Each row has a name. Each piece below is followed by the name of the row it came from. Each question is about the rows just above it.

Mima: [127 131 137 165 155 128 129 152  74 175]
lovon: [133 104 145 195 134 134 149 163 138 190]
zod: [126 118 155 122  55 156 124 120 125 112]
gegi: [150  92 147 178 102 143 151 140 165 175]
which: [126 118 155 122  55 156 124 120 125]
zod
Which row holds [131 137 165 155 128 129 152]?
Mima

Bof: [135 113 141 109 144 107 143 129 147 127 165  87 140 131 130 148 104 126
 116 118  85 127 122 144 112 112 130  94 128 125 125 113 115 125 129  98
 159 136 131 132 127  90 139 127 156 125 114 145 116  99 128]
tozov: [139 124 140 106 148  85 129 137 135 117 176  83 137 141 129 148 100 137
 112 125 104 127 126 146 110 110 123 120 137 125 125 115 132 132 121 112
 138 133 105 128 130 102 106 142 172 110 134 129 130  98 124]
geg: [136 124 128 112 127 114 134 123 128 111 166 111 133 151 155 153 101 111
 109 124 118 117 130 131 119 119 135 122 130 127 111 123 121 132 135 120
 149 126 123 142 135 111 113 113 176 122 129 136 136  97 136]
Fesub: [133 125 122 113 132 105 132 120 137 100 170 100 126 150 138 152  94 112
  99 119 131 142 125 128 110 114 139 118 126 133 118 117 112 132 132 121
 143 127 129 142 139 118 120 108 162 126 127 139 136 111 141]
luz: [136 118 138 107 141  89 136 126 145 109 185  81 131 148 125 151  88 117
  97 114 112 146 120 140 104 103 136 106 130 133 126 114 107 128 128 110
 149 133 127 116 137  99 123 116 168 122 120 142 127 103 137]
Rika: [133 138 132 130 131 148 125 123 118 131 123 137 131 129 164 146 131 134
 141 142 121  94 145 117 135 140 118 133 120 124 110 138 136 130 128 122
 130 128 112 138 123 136 120 133 149 116 144 118 144 126 116]
Fude: [145 121 148  97 158  84 137 136 143 123 190  65 146 140 144 168  93 140
 116 127  76 110 134 150 104 108 117  98 132 123 117 119 107 120 117  83
 156 141 101 134 124  85 113 145 193 102 132 134 129  85 116]
zezeg: [136 118 130 107 140  89 136 126 145 109 185  81 131 148 125 151  88 117
  97 114 112 146 120 140 104 103 136 106 130 133 126 114 107 128 128 110
 149 133 127 137 137  99 123 116 168 122 120 142 127 103 137]
which: [125 125 115 132]
tozov
Where do [112 132 132 121] appear?
Fesub
which: [119 107 120 117  83 156 141 101 134]
Fude

Fupa: [182 161 162 118 193 101 170 142 140 175 104 204 186 133 115 184 122 108
  67  93 155 173  94 130 159  44 101 185 103]
fitu: [165 152 154 117 179 112 157 142 135 167 116 182 177 130 111 174 124 117
  78 105 154 171 101 134 162  70 107 172 119]
Rufut: [173 157 159 116 187 107 162 143 136 174 111 193 184 130 110 180 123 114
  70  99 157 176  97 134 164  58 103 179 114]
lup: [185 161 162 119 193  98 172 141 142 173 101 208 183 134 118 184 121 105
  69  90 153 168  94 128 154  39 101 187  97]
tuk: [159 145 149 121 168 113 155 138 137 155 117 175 165 133 117 166 123 116
  89 106 147 159 104 131 153  77 109 166 116]
fesav: [159 117 176 169 132 115 168 123 117 163 117 178 172 131 113 170 124 117
  82 106 152 167 102 134 159  74 108 169 119]
rima: [159 143 148 122 166 113 156 138 139 152 117 174 162 134 118 165 123 115
  91 106 145 155 105 130 151  77 109 166 114]
Papar: [156 168 159 183 155 110 117 143 140 149 117 175 160 135 120 164 122 114
  93 104 143 152 104 129 148  75 109 167 111]
Kuzem: [178 159 160 117 191 104 166 143 138 175 108 199 186 131 112 183 122 111
  68  96 157 175  95 133 162  51 102 182 108]
dofe: [168 155 156 117 183 110 159 143 135 171 114 187 181 130 110 177 123 116
  74 103 156 174  99 135 164  65 105 175 117]
zur: [160 147 150 120 171 113 154 140 136 159 117 176 168 132 115 168 123 117
  86 107 149 163 104 133 156  76 109 167 118]
which: [184 121 105  69]
lup
Which row holds [168 155 156 117 183 110 159 143]?
dofe
The row with [120 171 113] is
zur
Where do [159 117 176 168 132 115 168 123 117] appear?
zur
which: [104 133 156  76 109 167]
zur
The row with [165 133 117 166 123 116  89 106 147 159] is
tuk

Nar: [141 184 210 165 104]
tuga: [210 165 141 184 127]
sul: [123 178 145 172 147]
tupi: [170 121 178 145 118]
The row with [141 184 210 165] is
Nar
[121 178 145] is in which row?
tupi

Vuso: [124  54 113 206 181 143]
segit: [182 116 187 109 138 187]
Duga: [ 77 153 143 110 123 128]
zov: [ 97 143  79 136 114  79]
which: [206 181 143]
Vuso
which: [116 187 109 138 187]
segit
The row with [116 187] is
segit
Which row holds [113 206 181 143]?
Vuso

vop: [ 89 184  80 194  74]
madi: [126 191 102  54 190]
bobez: [167  64  71 195  92]
gef: [174 176  90 132 120]
Rinit: [167  64  71  88 158]
kabem: [174 176  90 132 152]
tib: [172 156  59  95 129]
Keda: [ 93 135 123 193  55]
segil: [104  94 202 128 142]
tum: [184  82 183 104 181]
which: [174 176  90 132 120]
gef
which: [ 71 195]
bobez
Which row holds [184  80]?
vop
which: [167  64  71  88 158]
Rinit
which: [ 80 194]
vop

Dovep: [151  52 119 200 173 151 102 121 138]
Fon: [184  73 159 160 159 179 110  84  98]
Sopu: [ 73 160 160 159 179 113  84  85  62]
Nozez: [206 113 153 119 129 159  85 108 130]
which: [ 73 159 160 159 179 110  84]
Fon
Which row holds [ 73 160 160 159 179 113  84  85  62]?
Sopu
[200 173 151 102] is in which row?
Dovep
Where do [160 160 159 179 113  84] appear?
Sopu
[119 200] is in which row?
Dovep
which: [200 173 151]
Dovep
which: [160 160 159 179 113]
Sopu

nir: [137 132  96 122 117]
pipov: [ 45 175 147  92  88]
Fadaf: [ 97 124 124 184 149]
saruz: [126 138 109 114 100]
pelud: [ 50 114 138 109 147]
ruti: [132 130 118 143 121]
bigi: [130 118 143 132 139]
nuvup: [158 113 119 119 134]
[124 184] is in which row?
Fadaf
Which row holds [130 118 143 132]?
bigi
The row with [ 97 124 124] is
Fadaf
Where do [158 113 119] appear?
nuvup
[138 109 114] is in which row?
saruz
which: [ 97 124 124 184]
Fadaf
which: [175 147]
pipov

